In the rows, 128 means zero.
Each path is a new rotation, seen through one point. The rows after it are directions, each followed by how far the rotation turns it, in degrees per step (0 if it stays put).
Each turn is a multiple of 5 degrees from 10 to 175, or 0.
Each row of a path follows its step; steps can be skipped.
Path 1:
step 1: [129 129 124 123 125 123 123 131 132 126 134 130 126 131 128 124 118 124
 134 127 121 133 134 127 130 129 130 135 125 129 119 122 112 121 130 138
 120 127 132 126 132]
step 2: [129 130 125 139 120 130 129 120 126 125 125 121 120 129 123 130 127 119
 119 124 122 132 134 133 127 122 129 126 124 130 132 117 125 130 130 131
 134 133 134 132 121]
step 4: [128 129 139 126 120 137 121 118 126 135 133 132 129 129 128 119 126 121
 119 128 133 131 131 127 127 123 126 123 128 121 128 125 123 133 136 136
 124 134 130 130 132]
step 5: [124 128 130 132 128 126 125 127 123 136 128 132 133 135 132 128 127 118
 135 131 130 127 139 130 130 134 135 128 120 137 134 131 122 139 120 127
 131 128 127 133 121]
step 14: [135 131 130 134 123 121 128 124 133 128 140 130 123 136 138 134 129 128
 130 129 124 126 132 129 138 123 131 130 123 131 125 122 134 133 120 134
 124 138 124 130 132]
step 16: [135 131 132 129 130 131 125 134 127 134 136 127 128 131 132 129 124 125
 137 132 128 137 127 135 129 130 123 128 118 129 131 127 124 141 130 139
 126 128 126 121 119]
step 19: [133 137 133 137 120 131 129 129 120 118 124 133 122 127 132 114 129 128
 131 129 123 131 128 132 126 130 127 130 135 130 129 122 118 130 130 133
 123 124 135 131 125]
step 21: [129 129 126 132 128 130 130 118 126 129 133 137 125 126 121 122 132 127
 122 126 121 133 139 128 126 123 127 123 121 134 122 122 127 134 127 128
 133 122 136 141 126]
[129 126 128 126 126 129 129 130 130 129 131 130 128 126 128 127 127 130
 125 127 128 124 130 127 124 129 128 129 126 126 125 129 129 127 128 128
 129 126 129 128 127] => 125
[126 126 126 130 127 131 128 127 129 126 128 127 130 126 129 131 130 123
 129 129 129 127 128 128 127 128 129 126 124 129 129 128 128 127 128 124
 127 125 129 126 128] => 140
[127 131 128 127 127 127 128 127 128 127 129 131 127 129 129 126 129 129
 128 128 126 130 127 126 128 129 127 130 126 130 127 129 127 127 124 125
 124 124 128 129 128] => 160
[128 129 130 130 129 127 128 129 125 130 130 126 130 129 130 129 126 125
 127 129 127 128 128 124 127 129 127 126 129 129 126 131 132 130 129 129
 127 127 127 129 129] => 40
[127 128 132 128 127 129 128 128 125 130 125 130 127 128 129 133 129 128
 126 124 125 126 128 128 127 126 129 128 128 127 128 129 126 126 128 128
 125 130 128 126 128] => 140
[130 127 128 125 129 129 130 127 127 132 130 126 127 128 127 128 132 127
 130 130 130 126 130 129 128 129 125 128 129 128 130 130 129 129 125 128
 125 129 127 126 128] => 40
Path 2:
step 1: [140 121 127 128 125 125 128 123 129 130 129 140 127 132 121 131 123 131
 124 121 122 138 122 131 129 124 127 122 139 126 124 131 126 133 133 134
 127 123 137 118 134]
step 7: [123 131 125 120 125 128 128 128 142 128 130 129 128 133 121 129 146 132
 134 129 124 135 132 127 131 138 132 131 126 128 134 128 127 124 133 129
 127 133 115 128 135]
step 9: [138 125 123 133 119 121 128 130 127 141 122 133 127 129 130 135 138 123
 126 127 131 131 126 124 132 131 127 125 136 127 132 132 130 140 135 134
 132 127 130 122 138]
step 10: [125 138 134 124 130 124 134 126 132 128 130 142 127 130 119 131 134 124
 130 117 128 127 122 127 132 133 123 123 135 129 136 134 121 127 120 134
 122 129 123 123 135]
step 14: [127 137 124 135 117 122 134 131 127 141 132 129 135 128 118 136 129 129
 129 115 132 128 129 119 128 133 124 125 128 130 128 129 129 131 137 134
 125 127 120 134 128]
step 15: [124 131 128 117 131 116 130 127 135 127 127 129 127 125 117 131 132 135
 133 129 127 133 123 129 129 135 113 126 122 130 123 128 126 120 126 135
 122 136 120 129 129]
step 17: [131 131 125 130 126 120 140 136 124 133 117 138 129 128 129 136 134 122
 132 131 137 131 122 120 134 132 123 130 132 121 128 129 132 132 132 120
 129 135 126 129 124]
step 20: [125 122 131 120 128 121 132 134 118 127 120 135 125 133 130 132 129 130
 135 138 133 131 129 137 130 127 118 129 116 134 134 131 126 125 131 127
 120 136 128 123 125]
[129 129 131 126 128 129 126 129 129 128 128 126 128 130 129 129 131 128
 126 126 128 130 129 128 129 129 128 126 125 127 133 126 129 128 127 126
 129 127 132 127 129] => 20
[127 128 127 129 126 131 123 126 126 126 128 128 131 127 124 130 128 129
 128 128 128 127 128 129 127 124 125 127 128 128 127 128 127 130 129 128
 128 127 132 128 129] => 145
[128 129 130 129 130 126 127 130 126 126 130 128 132 129 128 128 132 127
 132 128 130 127 129 127 128 130 129 129 129 129 127 128 128 127 131 127
 132 131 129 128 129] => 145
[131 128 127 129 128 128 128 128 128 129 129 128 129 130 132 129 129 126
 129 125 131 129 124 130 127 128 126 127 132 128 127 128 131 129 128 126
 128 124 127 129 128] => 85
[129 131 129 126 129 129 126 129 125 127 124 128 127 127 131 130 128 131
 130 127 128 127 126 125 128 125 127 127 127 129 129 129 127 127 130 130
 129 129 127 130 124] => 10
Path 3:
step 0: [126 136 121 127 123 133 130 125 127 119 130 128 136 122 123 124 125 123
 121 133 143 128 132 128 134 123 124 129 118 131 128 126 128 132 129 127
 130 117 132 129 126]
step 5: [123 135 125 127 129 123 122 125 129 123 131 127 128 121 134 119 127 128
 132 130 137 124 121 130 131 127 125 137 123 131 135 118 117 132 134 125
 133 130 129 130 135]
step 6: [123 129 117 123 125 130 126 127 134 120 129 125 126 129 120 129 137 124
 129 126 141 133 124 127 126 122 132 131 128 139 127 125 128 135 127 119
 134 131 124 130 125]
step 11: [126 132 127 131 129 132 131 126 133 118 119 128 129 131 133 122 131 128
 130 128 136 126 113 129 128 128 134 131 129 134 125 125 120 131 134 135
 126 133 118 119 126]
step 12: [135 124 122 123 135 129 132 127 132 125 127 118 130 126 129 121 128 122
 129 135 132 126 126 136 125 114 128 132 130 136 135 124 118 128 128 125
 129 133 126 129 121]
step 17: [122 128 131 134 134 130 130 126 140 130 128 125 134 127 131 124 123 131
 126 127 137 126 127 135 122 128 128 118 132 135 131 117 121 129 127 135
 125 126 127 125 118]
step 19: [126 129 122 131 128 124 132 136 130 122 134 109 129 120 124 122 131 122
 129 127 128 135 128 127 125 126 124 132 124 124 127 125 122 136 133 135
 129 131 122 130 127]
step 21: [130 135 128 128 129 122 136 130 122 135 131 128 131 130 136 124 127 124
 129 139 130 125 130 127 123 135 133 125 135 129 123 124 123 130 136 132
 127 125 127 128 112]
[131 128 129 130 128 131 130 125 126 126 128 128 131 126 128 129 127 129
 129 129 130 129 128 130 129 130 132 130 129 127 129 130 132 130 131 127
 129 129 127 129 128] => 155
[127 126 127 130 126 133 129 127 127 129 127 130 128 126 127 127 130 129
 127 125 129 128 129 130 128 126 127 125 129 124 128 126 128 128 127 131
 128 124 128 128 129] => 45
[126 129 127 128 128 128 132 126 131 127 126 128 125 126 126 132 127 127
 126 128 126 130 128 130 131 127 129 128 129 127 130 128 126 128 127 127
 124 130 130 129 127] => 65
[127 126 127 128 125 125 128 122 130 127 131 130 130 129 129 125 130 127
 124 130 127 127 126 129 128 127 130 126 129 127 128 130 128 128 128 128
 129 128 128 129 128] => 120
[128 127 130 129 130 128 125 129 129 128 128 129 126 127 128 129 127 130
 129 132 127 129 126 130 129 129 131 126 130 130 125 127 129 128 126 132
 127 125 129 129 130] => 55
Path 4:
step 1: [125 127 125 121 131 123 124 121 127 130 132 128 127 127 118 119 128 132
 128 133 124 117 121 125 130 127 125 130 133 120 128 140 123 126 124 137
 128 129 132 131 116]
step 3: [120 124 128 124 131 126 128 129 121 130 121 126 131 136 123 135 135 133
 135 137 135 131 120 124 134 136 121 132 132 130 123 119 121 130 118 124
 134 125 131 123 129]
step 8: [126 130 130 132 136 126 130 132 127 133 121 127 130 126 125 131 127 140
 133 123 132 119 123 126 134 134 118 133 140 121 127 136 121 122 120 134
 129 128 130 130 129]
step 9: [130 121 132 129 126 124 131 134 131 122 129 123 117 136 127 130 132 125
 144 126 130 126 122 126 127 126 132 128 136 122 129 129 130 140 122 122
 128 124 124 130 121]
step 10: [130 123 124 123 122 121 129 128 116 136 130 133 124 139 121 125 134 127
 135 124 129 126 123 128 135 126 124 127 129 134 123 119 127 124 125 127
 127 128 125 120 140]
step 12: [126 136 118 121 128 123 125 127 120 123 136 124 122 126 129 122 137 125
 128 127 125 126 137 125 125 135 128 134 123 129 115 132 129 125 135 127
 132 122 131 125 121]
step 13: [117 126 127 130 136 131 132 123 124 129 128 124 126 129 128 120 128 133
 125 126 126 125 144 127 127 122 119 133 135 120 133 131 126 118 120 130
 130 129 128 134 128]
step 17: [134 136 127 122 123 117 121 130 122 133 137 131 123 134 120 121 131 136
 132 121 124 124 132 135 130 131 137 128 129 132 125 127 124 133 133 128
 135 123 125 128 133]
[128 130 130 130 126 128 125 130 131 129 129 128 129 128 128 128 128 129
 131 123 128 129 125 130 129 128 131 127 131 128 129 129 128 127 129 132
 127 126 129 129 129] => 40
[130 128 125 126 128 129 128 129 131 127 131 126 128 128 128 127 126 126
 132 130 130 128 128 128 129 128 131 129 126 127 129 131 128 129 130 127
 129 128 126 130 128] => 145
[128 130 131 126 129 126 126 128 129 127 128 129 128 127 126 129 131 130
 129 131 125 130 127 129 128 130 130 125 127 128 128 129 127 132 126 127
 130 127 129 130 124] => 135
Path 5:
step 3: [127 127 119 120 127 125 133 129 122 131 123 141 130 118 117 128 131 123
 125 133 125 135 136 124 118 137 128 125 138 135 122 136 126 124 127 125
 119 135 124 125 129]
step 5: [126 132 131 134 131 130 124 135 138 126 125 130 129 134 124 122 135 129
 136 129 129 113 135 128 125 135 128 123 129 139 125 122 134 132 124 131
 134 111 132 126 133]
step 7: [118 125 130 124 128 133 123 125 138 126 135 122 130 127 120 130 128 139
 126 136 129 124 126 120 128 127 122 137 113 122 130 132 125 140 133 125
 125 140 129 130 131]
step 9: [131 136 126 141 131 129 139 137 114 136 133 125 124 123 125 137 121 138
 118 130 126 125 134 126 129 125 135 121 127 124 127 134 131 127 132 131
 129 127 127 127 119]
step 15: [126 122 128 121 137 133 133 122 130 132 139 117 131 122 122 136 127 131
 137 129 130 136 135 123 124 126 122 131 119 136 121 137 140 124 128 131
 125 131 127 125 130]
step 17: [134 126 124 143 133 135 133 130 124 114 131 135 135 125 124 125 122 138
 127 125 128 124 122 121 132 125 125 114 133 128 128 131 122 130 133 131
 136 123 128 121 130]
step 20: [125 120 128 123 124 126 133 127 138 123 125 131 121 123 116 134 140 138
 127 127 136 135 125 122 122 134 125 126 117 137 127 134 129 129 122 121
 125 131 130 133 135]
step 21: [127 127 134 126 123 123 132 129 124 136 128 126 132 132 126 133 134 124
 124 133 127 131 125 122 124 129 132 129 134 116 139 136 137 113 126 135
 134 137 137 119 127]
[129 126 125 127 131 125 131 128 129 127 128 128 130 128 128 128 127 131
 124 127 128 128 129 130 130 127 129 126 126 128 130 130 129 127 125 130
 128 130 124 130 130] => 130
[127 128 127 129 127 128 127 129 129 131 128 130 132 127 129 126 127 128
 127 127 125 129 128 127 129 127 127 127 130 133 126 127 124 127 129 130
 130 125 125 127 129] => 55
